One turn moves each row of this set onto another row. After a few examples, where does it send each row asked below?
K522: [ -5  12   2  36 -29  12  20 -10  -8   9  45 -12 -16 -15  19 -18  18 -25
  14  13   2   6 -15 -10   2  -7]
K680: [ 10  26   5  23  -9 -13  35  -5  23  17  -6  14   4  44  26  -4 -27   9
  22   0  38   6  -4   2   7   0]
K605: [ 20  11   6  11 -32 -26  22   8   6  12   0  21  22  23  20  16 -13 -13
  -1 -15  31  -4 -18  15   8 -17]
K3: [  6   8   4  30 -23 -11  38  -9 -16  14  41  20   8  -2   9  -2  14 -16
  -1  42  -3   2  -4  10  25  -3]
K480: [  1  14  -5  -7   0   1  17 -11   2  32 -47 -14 -46   1 -11   4 -16 -15
  -2   8  15  22  -1  -4  21  -9]
K396: [  9 -18  24  25 -33  27  12 -30   8  12  24   7  39   4   6   2   7  19
  31  45  11 -32  -3   6 -20  -5]
K698: [-22   4   9 -19   0  16  16   7  -7  25 -37 -15 -47   4   5 -10 -19  -8
  -3  -3   2  11  -5   1   7 -15]
K919: [ 21  -3  11  10 -47  19   3 -25  -1  19   6  21  40   5  15  -1 -17 -14
   9  30  14 -31 -14   8 -16 -20]
K431: [-15  -3  24  33 -19  13   4 -14 -14  -5 -18   5   3   9  -2 -19 -39  16
  34  -8  20 -12 -26   7  -7 -13]
K549: [ 13   2   3  -9  14   4  24   6  -2  21 -43 -10 -41 -10 -20   7 -32 -24
  18  -9   0  16  -6   2   3 -11]
K33: [ -1 -17  11   1 -13  24  -8  -1   5  23 -33 -16   5  12 -20  26  23  32
  30   3  16   7  -6 -19 -48  31]
K35: [ -6  -6  35  23 -23  -5 -11 -12  -6  -4   0   2  26 -10  25 -14 -10   2
  16 -20  17 -19 -36   6 -12  -2]
K673: [ 39  -2   3 -31  13 -13  20  13  31  31  16 -18  -7  19   0  14  28  -5
  -5  18   2   5   1   7 -45  21]
K769: [-14  14   4 -24 -16  35  22  -6 -16  11   3  18 -18 -19  -6 -12   0   6
 -29  32 -36  -4  21   2  -3  -4]
K982: [ -5  16 -10 -15 -26  28  26 -18  -4  10 -12  10 -13 -23  -8  -2  -1  24
 -16  45 -36 -11  29   3 -12 -18]
K141: [ 21   4   9  23   5 -33  30   7  20  13   5   9  12  26   2   5   4  -1
  20 -13  37  -1 -25  13  10   9]
K297: [  8 -26  36  -9  -4  27 -14   0  -2  14 -40 -17  -8  -3  -3  16  17  11
  28  -2  16  -3   3 -10 -50  21]
K40: [ -3  18  -5 -14 -27  25  19 -20  -9  18 -20  25  -2 -21 -19   2  -7  19
 -15  40 -42 -12  27   4 -25  -3]
K944: [ 16 -18   2  38 -18   2  57  -1  18  12   0  18  25  -5  31  19 -16  16
  31 -13  22   9  -3   4  13   1]
K292: [ 35  -1  -1  14 -32  20  12 -32  34  28  15  14  35   7 -14   6 -19  14
  12  16   8 -40 -12  17 -11  -2]
K892: [-12 -24  28  -4   0  30  -8   8  13  21 -51  -1  17  -4 -12  13  26  25
  20  -1   4  -4  -2 -17 -45  16]
K558: [ -4  -8  -6  28   9 -24  28 -14 -17  32  40  17  13   4   6  -8  15 -18
  11  25  -1 -12 -12  -7   2  18]
K111: [ 40  -2  13 -11  17 -11  39   6  31  13  16 -18  -7 -15   0  28  26  -7
  -3  18  -7  19  16  10 -24  26]
K456: [ 28 -10  -2  -9  18 -18  26  11  32  24   9 -26  -6   0   6  15  47  -4
  -4  32  -5  12   7  -1 -34   9]
K115: [  6 -25   3 -13  -6  26 -11   4  15  18 -33 -28  13   0 -11  10   9  26
  18  -4  21  11  -1 -15 -42  40]
K540: [ -7   9  -6  -8   4  -1  19  15   4  28 -59  -8 -35   0  -3   0 -14  -2
   1   2   0  19  -7   8  12 -23]
K574: [  5 -26  22 -22 -11  35  -7  11  14  31 -25  -9  18  22  -8  23  16  30
  18  15  -2  -7  -7  -1 -54  20]
K764: [ 11 -26   9  42  -8  -6  21  -8  -6  -2  16  14  29 -17  13   3 -33   5
  47 -19 -15  -4  -3  -6  -4  -9]
K591: [-10  14   4  -8 -28  31  13 -30  -3   4 -16  12  -9 -22 -23  15  -5  24
 -22  31 -22  -5  37  -4   0  -2]
K362: [  4   7  13  18 -33 -13  25 -15 -14  21  37  10  18 -11  35  -2  29 -16
  -2  15  14  -9 -28   1   6   8]
K271: [  3  -3  12 -18 -34  39  12 -20 -18  22 -31  23 -14 -20 -13  13  -2  10
 -19  44 -19 -13  33   9 -16   5]
K14: [ 32 -23   4  35 -12  18  41 -31  21  18   8  17  37 -23  22 -10 -26   0
  33  15  11  -8   0   1  -2  -7]
K851: [ 28   0   4 -14  13 -17  33  -5  29  18  17 -17 -16  -6   6  10  43 -11
 -13  27   4   7  14 -12 -41  14]
K658: [ -5   7 -13 -26 -34  33   3 -20 -15  11 -15  -2 -12 -24 -14   9 -19  17
  -8  27 -30  -3  33 -12   1   0]
K701: [ 37  -6   4  -1  10 -16   9 -11  25  18  17 -28  -5  -4 -15  21  34  -7
  -7  32  -3  16  14  -6 -37  25]
K250: [  9   1  28  26 -18  26  10 -25  15  24   7  23  45  16  14  -2 -20   8
  10  50   0  -8  17   8   2  -7]
K315: [ 18 -15 -13  37 -21  -3  42 -14 -14  20  25  13  12 -14  28   7  -2 -12
  51  10  -2   5 -11 -16   3  -6]
K441: [ 38   0  16 -19   9 -10  21   0   6  19  13  -1 -16 -13   1  13  51 -12
  -9  25  -1   7  24  -7 -30  33]
K452: [  6 -19  22  -7 -10  49   7  -3  10  23 -39  -7   5 -14 -10  15   8  21
  42   6  11  -3 -10  -9 -48  30]
K174: [ 24  -7   0  19 -31  -2  24  -2  34  38   1  -2  15  30   4  39  -5   1
  12  -6  32 -10 -20  25  16  -6]
K200: [-22   4  22  41 -23  22 -14  10 -12  -5  10   4   8 -11  -4 -16  -2   0
  18 -25  -5   6 -23  -5   4  -1]
K308: [ 28 -12  -9 -19   2  -4  12   1  27  19  17 -35   7  -7   4  17  32  -1
 -12  28   5  19  23  -8 -30  35]
K229: [-35 -27  24  38  -7  -4   2 -13 -17   4   4 -10  10  18   9   2 -19  18
  29  -7   6 -26 -15  -3 -18   3]
K157: [ 22  11   3 -16   0 -11  25   5  -3  23 -46  -2 -51   1  -4  13 -18 -13
  -8  -5  16   8  13  13  -2   0]
K149: [ -4   5   4  -7  -1 -14  21   9   1  34 -52 -17 -43   7   4  14 -18 -11
   2   2   0  19   1  14  -1 -18]
K288: [  5  12 -16 -29  -3  -3  10   3  -5  28 -35 -20 -36  -3  -8   9 -24 -12
   0  -2  -2  23  13  -7  25  -7]
K454: [ -1   5  -1 -11 -34  42  42 -11 -20   4  -1  14 -12 -30 -16  23  -2  10
  -4  34 -29  -8  33   0 -12   2]
K242: [ -4 -17   8  -8  -2  27  -5   9  16  15 -42  -7  18  -3 -12   7  24  37
  26   4   1  -9  -7  -9 -55  18]

K33 -> K591
K698 -> K574
Where do these go?
K944 -> K764
K40 -> K851
K454 -> K111
K288 -> K115
K200 -> K292
K680 -> K229
K540 -> K242
K157 -> K297
K396 -> K3
K919 -> K362

One turn moves each row of this set onto another row. After a few examples, where does it send each row asked below?
K795: [ 16  -4   3 -41 -25  -6   8   5 -19  27  27  30   6]
K201: [  8 -14   7 -18 -15 -21  -1  31  13  20  37  10  29]
K668: [ -5 -21   3  10  11   1 -11   8 -14  20  39   7  27]
K901: [  1  21  10 -12  -1 -36  42 -21  13  12 -17 -14  -3]
K520: [ -2 -24 -32  15  13  -4  10 -21  16 -12 -28  -9   9]
K811: [  3 -16 -27 -25 -19  -8  23   8  35  -8 -30   7 -10]
K127: [ -2 -17 -10 -40 -12 -40  47 -29 -10  35  22   9  17]
K421: [ -9 -24  -9 -26  -3 -45  40  -8  12  33  33  -6  32]
K556: [  2 -17   1 -53 -19 -11  19  -5 -23  29  33  16  13]
K875: [  5  -9   4  -9   1   7  -2 -18 -41  22  25  27   9]
K644: [-10 -19  -8 -14   9 -28  38 -46 -25  29  23   7  21]
K165: [-17 -27  -9  -2  16 -36  32 -24  -4  28  33 -10  35]
K498: [-18 -32   1  -5  14  -7   1  -6 -18  22  44  -5  33]
K906: [ -1  20   9   3   9 -31  38 -29   5   8 -15 -16   1]
K247: [-24 -15 -31  16   9   7  -2 -25  14 -18   2  -2  -9]
K806: [  9  -6   4  -6   1   2  -4 -28 -36  16  21  32  11]
K747: [ 13 -15 -31 -30 -22 -16  24  -3  29  -4 -33   4  -3]
K226: [ -5  15   9   7  12 -34  36 -17  17   8 -11 -24   9]
K460: [  7 -12 -31 -11  -5  -2  19 -35   2  -9 -39   9  -8]
K468: [  3 -13 -25 -16  -9   4  21 -23  10 -11 -35  16 -18]
K233: [ -7 -27   1 -35 -11 -19  11  18   2  28  45  -3  31]
K339: [ -6  -7 -30 -35 -32  -9  17   1  32  -8  -2   9 -19]
K631: [ 18  -1   5 -41 -27 -14   7   1 -13  23  21  34   7]
K539: [ -7 -20   0 -23   2   1   9 -31 -41  23  33  15  17]
K398: [ -9 -24 -25  14  11   7   9 -17  16 -16 -28   2  -4]
K797: [  5 -17   3 -20 -13 -13  -1  32   6  26  39  10  25]
K970: [ -1  18  10  -6   1 -40  41  -7  22  11 -10 -21   6]
K766: [-20 -19 -30  -1  -8 -10   5  11  44 -14   9 -11  -1]
K150: [ -8 -26 -25   6   1  -6  13  11  41 -11 -22  -7   3]
K635: [  1 -26 -30  -3  -4 -17  16   9  41  -9 -22 -13  13]
K36: [ -4 -19   6  17  14  -6 -14   1 -10  14  37  10  32]
K986: [ -9  -4 -32 -18 -15   5  11 -35   1 -16 -10  17 -26]

K906 -> K901
K635 -> K520
K668 -> K875
Where do these go?
K165 -> K644
K766 -> K247
K468 -> K811
K498 -> K539
K631 -> K201

One turn moves each row of this set onto another row. After a few examples, where does it send each row asked below?
K164: [ 28  -5  25   5 -16  24   1  28 -34 -23   6 -10  -1 -24  29 -35 -18   8
  10  26   4  14 -37  18  11  -7]
K252: [  3 -38   7 -32 -33  44 -17  28   5 -30 -43 -41  35 -19  10  25 -12   2
  -5  21  -7  34 -21  -7  -4 -14]
K45: [ -4 -65  -1 -13 -43  30 -21  26  -4  -8 -28 -37  25 -25   9  25  16 -34
 -14 -10 -15  28  -7  -5 -18  -5]
K546: [  2 -63  -5 -18 -29  36  -8  26   1 -13 -50 -41  33 -26  -2  25  16  -8
 -22  13 -16  26 -12  -2 -15 -19]
K143: [  6   4  17  11 -15  26   5  35 -31 -32   2  -5   9 -13  36 -24 -20   1
  11  34   8  11 -29  22  11  -3]
K110: [ 15   0  24   5 -27  24 -14  27 -32 -26  14  -5   5 -12  42 -22 -26  -6
  12  18   5  13 -33  14   9   1]
K589: [  1 -69   3 -16 -28  21  -7  24   8  -5 -47 -40  45 -23 -14  20  -2 -21
 -36  17  -8  19  11 -18 -22 -15]
K832: [ 16 -80  10  -7 -30  14  -1  28   3   7 -31 -39  24 -48 -20  -3  11 -30
 -24  -3  -7  18  11 -16 -21  -7]
K54: [ 10 -76   4 -16 -34  -1  -2  19   7   2 -45 -40  36 -23  -9   3 -14 -40
 -38   7  -7   3  22  -7 -29 -17]
K420: [ 24  10  19   3   0   4 -13  14 -24  -5  11   6   4   1  38 -32 -33   2
  -4  41  -2 -13 -15  11   0  -9]
K67: [ 12 -36  -5   4  -8 -31  -6  18  22  32 -27  18  -7 -13  -3  35 -10 -40
 -16  39 -11  24  -7   8   4  -5]
K890: [-14 -65  -9   0 -24  29   8  38  -5 -10 -38 -37  24 -37  -6  12  28 -28
 -10   8 -10  23  -2   7 -15  -8]
K762: [ 11 -77   2 -10 -30  -1   8  22   5   4 -43 -40  29 -32 -13  -7  -6 -41
 -34   7  -6   2  23  -5 -27 -16]
K669: [ 19 -27   7   6   6 -28 -18  13   5  28  14  21 -14  -5   8 -12 -25 -47
  -8  32   0 -10   8   8   5   1]
K328: [ 18 -75   2 -11 -33  29  -5  27  -3   1 -31 -41  15 -47  -6   5  28 -18
 -12  -8 -15  28 -11  -1 -15 -13]
K527: [  6 -70  -4 -10 -28   1   6  24  14   0 -48 -37  41 -31  -8   0  -9 -38
 -32  10  -3   2  25  -9 -29 -18]
K224: [ 26   7  21   6   0   0  -9  18 -26  -2  15   6   0  -4  34 -38 -30   2
  -2  39  -2 -13 -14  13   0  -9]
K997: [ 15 -37  -3   4 -11 -33  -9  16  22  33 -22  18  -9 -14  -2  32 -10 -43
 -15  33 -12  26  -7   6   6  -3]
K807: [ 38 -35  -4  -1  -4 -29  -5  15  35  36 -32  14  -4 -27  -6  24  -7 -22
 -16  36 -12  23 -14   0   7 -15]
K714: [ 22   1  23  -4 -20  29  -9  23 -29 -30  -2 -10  11  -9  38 -18 -29  14
   2  35   2  14 -37  14  11 -10]
K179: [  2 -16  -1   0  10 -22 -16  13   9  15  -4  22   3  13  11   6 -34 -36
 -18  56   0 -12   9   9   3  -6]
K904: [-26 -44   3  -5 -18  36  22  46 -14 -28 -38 -35  15 -31  -9  10   8 -17
   3  32  -1  28  -6  17  -1  -3]
K743: [ 27   7  21   5  -1   1 -15  15 -24  -3  15   6   2  -1  38 -34 -32   0
  -3  36  -2 -12 -14  11  -1  -8]
K715: [ 21  11  18   7   2   2  -8  18 -24  -5  10   7   3   0  36 -33 -32   3
  -3  43  -1 -12 -14  14   0  -9]
K144: [ 42 -21   2  -1  24 -18  -4  11  21  26 -13  16  -1 -18  -3 -20 -23  -9
 -15  55   1 -14  -1   5   7 -23]
K259: [ 24   8  14   2  -9   3 -15  13 -19  -4  15   5   2   0  36 -35 -36   5
   2  43   5  -8 -12   5   5  -8]
K748: [ 22 -55  13 -10 -24  32   9  40  -4 -10 -19 -40   2 -63  -7 -16  17 -12
  16  -1  -2  31 -17   2  -1  -5]
K139: [ 51 -21   9 -17   6 -18 -33  -1  23  26  -5  14   5  -2  12  -6 -37 -15
 -18  39  -4  -8  -6  -8   5 -20]
K637: [ -8 -72   1   1 -21  16  12  36   4  -3 -42 -37  34 -38 -21   6  10 -31
 -28  16  -4  15  19  -9 -21  -8]
K590: [ 23   7  14   5  -4   4  -8  15 -20  -4  14   6   0  -4  32 -40 -32   6
   3  45   6  -9 -12   8   6  -8]
K62: [ 19   6  15   3  -6   2  -9  13 -25  -6  12   5  -1   3  32 -34 -35   5
  -2  48   5  -9 -12   9   6  -7]
K578: [ 23   3  18   3  -8   0 -12  13 -25  -3  18   5  -5   0  33 -38 -34   1
   2  42   5  -9 -12   9   6  -6]
K789: [  5 -74   9 -13 -41  13 -19  24   3   3 -29 -39  34 -28  -7  17  -1 -38
 -31  -6  -8  20  12 -21 -24  -4]
K552: [  2 -55  21 -22 -49  30 -28  28 -17 -15  -7 -39   5 -25  11  15  -6 -34
   4 -12  -8  37 -17  -3  -4   9]
K306: [ 14 -74   1 -11 -34  -1  -3  21  13   5 -39 -39  36 -33  -5  -5 -10 -44
 -29  -1  -4   2  23 -12 -29 -14]
K756: [ 37 -34  -4  -5  -6 -28 -12  11  36  34 -32  15  -1 -22  -2  29 -11 -21
 -16  37 -13  24 -14  -2   6 -16]

K997 -> K756
K62 -> K590
K179 -> K144
Where do these go?
K110 -> K714
K715 -> K224
K832 -> K789
K527 -> K762
K252 -> K904
K890 -> K328

